In the data rows, the value 128 means zero.
Some points, one per row:
tensor([112, 113, 97, 149, 73, 131, 111, 128])
tensor([100, 96, 100, 153, 92, 135, 94, 184])
tensor([154, 121, 125, 131, 184, 69, 173, 113])
tensor([139, 139, 130, 85, 88, 124, 144, 132])
tensor([161, 97, 146, 99, 162, 132, 141, 76])
tensor([139, 180, 139, 103, 153, 174, 113, 98])
tensor([47, 111, 71, 131, 60, 123, 96, 184])
tensor([126, 149, 149, 118, 136, 111, 114, 124])
tensor([196, 129, 186, 97, 194, 156, 90, 127])
tensor([120, 105, 141, 131, 142, 138, 134, 107])
tensor([141, 114, 125, 119, 154, 99, 127, 134])
tensor([115, 154, 81, 142, 109, 127, 132, 128])
tensor([164, 171, 189, 72, 200, 101, 107, 99])
tensor([30, 93, 95, 108, 56, 106, 97, 162])
tensor([72, 78, 18, 183, 36, 106, 120, 189])
tensor([202, 188, 105, 147, 148, 141, 127, 102])
tensor([132, 143, 113, 185, 103, 95, 155, 148])
tensor([157, 215, 88, 130, 139, 85, 103, 155])
tensor([158, 64, 86, 116, 50, 98, 78, 142])
tensor([52, 147, 140, 150, 132, 165, 183, 200])
tensor([175, 151, 109, 181, 191, 114, 131, 53])
tensor([168, 170, 69, 235, 227, 112, 255, 86])
tensor([111, 107, 77, 103, 152, 171, 53, 121])
tensor([20, 113, 48, 150, 25, 114, 156, 182])
tensor([147, 123, 143, 168, 145, 206, 123, 117])
tensor([251, 208, 115, 202, 252, 139, 200, 46])
tensor([93, 95, 113, 135, 84, 142, 133, 179])
Here are 12 more points, each followed by its number:
tensor([105, 118, 129, 124, 127, 127, 121, 153]) 0
tensor([153, 129, 148, 66, 119, 100, 125, 121]) 1
tensor([102, 137, 115, 77, 132, 128, 88, 158]) 2
tensor([55, 133, 71, 118, 80, 108, 112, 165]) 3
tensor([116, 126, 86, 109, 90, 136, 106, 141]) 4
tensor([173, 111, 176, 88, 171, 162, 77, 106]) 5
tensor([204, 206, 118, 174, 162, 151, 65, 58]) 6
tensor([99, 132, 103, 246, 126, 129, 134, 139]) 7
tensor([168, 142, 149, 128, 168, 148, 143, 107]) 8
tensor([177, 149, 127, 143, 217, 151, 191, 111]) 9
tensor([145, 70, 102, 154, 43, 78, 118, 121]) 10
tensor([198, 119, 132, 129, 218, 146, 139, 86]) 11
Which two of these numbered points are nearest to each point below, looking only along the 2 directions in which the first points spread most? Their numbers follow each, nearest first.
tensor([142, 111, 134, 104, 154, 138, 109, 118]) > 1 2
tensor([122, 116, 79, 103, 90, 139, 101, 135]) > 4 0
tensor([147, 116, 145, 83, 81, 148, 83, 159]) > 2 1
tensor([176, 128, 134, 115, 189, 166, 161, 82]) > 6 11
tensor([169, 157, 127, 101, 120, 109, 172, 99]) > 8 6
tensor([103, 133, 107, 215, 121, 173, 168, 123]) > 7 10
tensor([108, 116, 83, 118, 102, 131, 101, 151]) > 4 10
tensor([198, 115, 198, 56, 179, 142, 82, 87]) > 5 1
tensor([115, 112, 150, 92, 109, 98, 79, 151]) > 2 1
tensor([138, 182, 134, 201, 214, 137, 224, 90]) > 9 6
tensor([132, 105, 167, 85, 118, 111, 93, 148]) > 2 1
tensor([130, 130, 150, 96, 85, 132, 71, 117]) > 2 1
tensor([91, 109, 162, 177, 120, 131, 234, 158]) > 7 10
tensor([113, 96, 84, 134, 126, 145, 111, 156]) > 4 0
tensor([92, 94, 68, 129, 166, 134, 83, 204]) > 4 10
tensor([125, 110, 164, 112, 134, 81, 149, 165]) > 0 4
tensor([233, 170, 123, 127, 183, 156, 102, 57]) > 11 6
tensor([178, 101, 202, 118, 176, 136, 51, 105]) > 5 1
tensor([144, 125, 123, 95, 148, 103, 79, 129]) > 1 2
tensor([127, 76, 124, 83, 60, 103, 74, 151]) > 2 4
tensor([205, 102, 172, 91, 169, 161, 83, 79]) > 5 1
tensor([200, 141, 147, 152, 195, 114, 204, 82]) > 9 11
tensor([173, 110, 182, 130, 217, 96, 120, 110]) > 6 11
tensor([184, 176, 130, 179, 168, 124, 151, 48]) > 9 6
tensor([157, 171, 146, 151, 147, 169, 126, 121]) > 8 6
tensor([164, 172, 192, 28, 167, 163, 58, 92]) > 5 1
tensor([31, 53, 28, 129, 58, 154, 123, 180]) > 3 10
tensor([203, 104, 165, 104, 169, 128, 63, 94]) > 5 1
